(in the rows, 128 means zero)
Each path below is one point turned by a fixed rotation once a step. After each direction that follows a path, write how fast that rotation turns it, in degrees each step (0 if it stays still).
Each turn is a multiple of 5 degrees from 10 to 175, or 0.
Each row of a path follows its step; steps can be skipped.

step 0: [114 126 120 136 143 129 126 132 132 135 124 125 135 143 132 116 114 134
 130 124 137 130 124 137 133 128 133 130 125 127 131 131 126 124 129 132
 136 124 134 132 133 114 114 118 134 119 128 118 134 126 124 118 126 124
 129 125 128 134 112 124 129 121 124 133 128]
step 2: [129 133 122 140 141 116 133 131 122 123 130 121 123 136 135 136 122 123
 127 120 141 131 130 132 137 133 141 122 127 131 135 135 131 137 129 140
 143 124 127 130 136 122 129 112 127 127 134 136 121 127 123 122 127 136
 126 120 132 126 128 130 127 117 123 122 135]
step 3: [127 124 124 132 138 127 133 121 142 138 121 129 121 127 137 121 117 126
 134 117 132 134 130 142 146 129 127 137 134 128 141 129 127 136 137 136
 128 132 137 130 126 114 126 128 130 126 120 129 130 124 117 126 121 130
 133 127 126 132 116 117 122 130 130 131 131]
step 4: [133 129 130 129 125 122 124 118 126 137 127 123 126 133 136 132 141 135
 127 122 138 135 135 129 145 141 144 127 139 140 129 132 131 139 122 128
 119 128 121 124 127 123 131 121 127 131 123 143 121 127 129 128 128 133
 127 126 123 131 117 129 117 129 120 129 141]
step 5: [127 119 121 153 138 113 130 128 132 129 133 132 135 129 138 126 121 133
 119 119 138 123 138 122 134 124 140 132 129 127 136 135 130 133 129 136
 132 133 123 134 128 117 130 123 126 127 124 131 124 113 124 132 129 137
 121 130 126 129 128 121 130 128 131 129 129]
step 6: [116 127 133 129 136 124 122 118 133 133 124 129 127 126 136 119 129 135
 129 123 134 124 128 131 152 140 128 132 139 138 132 122 122 122 130 127
 123 139 124 129 132 123 130 129 134 124 114 129 131 123 123 129 133 130
 118 130 134 138 111 125 128 132 126 137 117]
step 7: [121 124 123 136 138 127 129 123 122 135 122 126 142 126 128 133 142 137
 128 120 141 136 137 120 133 138 144 124 132 131 120 129 134 126 119 127
 122 128 120 129 138 119 122 120 131 130 120 122 117 121 135 128 126 123
 120 119 127 135 127 127 128 117 123 133 131]
step 8: [124 119 126 142 143 118 126 123 122 136 127 139 129 130 125 133 113 122
 121 120 130 127 126 130 139 138 128 128 114 132 127 130 123 131 130 129
 132 129 128 134 137 122 133 122 134 134 126 122 123 117 123 137 132 128
 119 119 130 128 116 121 140 127 137 130 118]
step 10: [132 121 123 137 137 119 131 130 129 131 125 142 127 123 134 139 129 119
 136 120 136 140 129 136 126 133 142 124 125 129 127 130 132 136 127 127
 122 127 127 122 132 123 121 116 128 141 124 125 118 123 129 135 118 115
 122 120 126 132 127 117 113 122 129 126 131]
Directions:
[130 129 129 124 126 127 128 126 129 127 126 127 127 129 128 130 131 131
 126 128 128 128 130 127 131 127 129 128 128 128 127 130 131 127 128 129
 127 130 130 129 127 131 128 124 129 130 129 130 129 128 129 126 126 125
 126 127 127 131 131 131 127 128 129 128 125] : 135
[128 129 127 130 130 129 129 128 129 124 128 125 131 127 130 130 128 129
 129 126 127 130 129 124 127 126 129 130 129 127 127 129 127 128 129 129
 129 128 129 126 128 125 126 127 129 126 130 127 129 129 133 126 127 129
 129 126 127 128 127 129 129 128 127 131 130] : 155
[129 128 129 125 129 128 132 126 128 126 128 129 129 130 127 128 127 129
 128 127 129 126 128 126 128 126 128 126 126 126 128 129 127 127 130 130
 131 131 129 125 131 129 127 127 129 126 127 130 128 125 124 129 128 130
 129 129 131 126 126 128 129 131 128 128 127] : 120

step 0: [134 125 133 133 117 133 126 136 132 137 116 120 123 137 136 140 133 131
 134 127 130 133 128 126 137 124 127 143 124 136 125 124 125 130 122 130
 127 138 131 125 129 117 139 128 123 124 134 127 143 129 133 131 118 138
 127 125 126 136 118 133 139 119 126 130 132]
step 2: [132 128 123 121 128 128 130 137 125 136 129 120 128 139 114 131 126 137
 135 145 133 134 125 115 137 119 124 139 125 135 133 125 135 131 127 130
 134 129 126 135 129 125 136 133 121 130 130 134 130 135 136 128 125 136
 134 130 121 134 139 140 127 126 126 120 134]
step 4: [137 122 123 134 141 135 122 133 123 142 123 124 134 127 122 134 116 127
 129 138 119 119 132 124 132 116 126 123 134 131 136 124 133 123 130 130
 135 125 131 129 112 127 134 128 122 136 121 136 138 134 127 127 138 130
 124 131 126 123 140 130 125 121 128 129 122]
step 5: [129 120 121 132 121 139 132 127 118 131 126 127 131 123 123 138 132 133
 127 127 126 137 118 119 132 123 122 134 117 126 127 135 128 126 131 129
 135 134 135 129 149 129 141 125 116 137 127 131 135 134 128 134 124 134
 125 127 125 134 132 137 128 114 123 126 128]
step 6: [133 114 121 127 126 139 132 131 125 131 132 129 130 127 134 128 131 125
 129 125 121 131 126 136 133 123 134 126 143 134 128 121 132 121 133 137
 130 122 132 107 117 129 138 132 121 132 129 125 134 126 129 133 127 132
 111 136 124 118 127 131 128 122 137 120 130]
step 7: [128 116 128 128 131 136 123 140 121 138 126 116 126 116 125 131 115 118
 126 135 120 126 131 113 138 123 128 131 133 139 134 130 132 125 123 129
 129 131 134 135 133 133 137 128 126 139 134 122 126 128 129 130 130 133
 137 129 124 130 121 141 120 123 124 125 124]
step 8: [125 117 136 124 115 143 130 126 119 126 133 127 131 133 124 135 127 135
 130 129 123 137 123 136 138 133 120 130 128 133 131 141 129 129 125 131
 124 129 132 125 129 132 144 125 124 125 137 135 126 125 122 125 128 132
 113 131 125 128 123 131 144 120 128 124 135]
step 9: [129 114 132 130 128 130 120 131 134 140 121 123 128 122 136 126 131 117
 132 145 124 127 130 126 129 125 129 124 133 142 132 121 128 130 124 128
 129 132 133 125 116 121 137 134 121 130 119 123 123 131 129 131 124 133
 118 130 116 124 129 143 137 135 133 126 131]
step 10: [115 125 121 122 127 128 142 125 126 141 118 122 133 124 116 134 125 133
 128 137 120 128 126 117 133 137 118 128 133 130 137 131 132 124 127 130
 121 133 127 127 137 131 144 127 122 135 132 131 118 134 121 130 133 134
 131 134 129 131 122 130 130 128 121 130 138]
Directions:
[127 125 127 128 126 125 128 129 128 129 130 129 130 128 128 129 130 123
 128 128 128 126 130 130 125 128 130 127 131 128 129 129 128 130 126 128
 128 128 131 130 125 126 127 131 127 127 127 127 129 130 126 128 129 128
 127 130 128 125 129 127 126 128 126 127 125] : 135
[127 128 126 132 125 129 128 129 129 129 128 129 126 127 129 126 129 130
 131 129 126 128 127 130 130 126 129 127 128 127 129 129 126 129 130 126
 126 127 125 130 128 128 126 128 129 126 130 128 127 129 125 130 130 129
 127 129 130 131 129 130 127 130 129 127 126] : 0
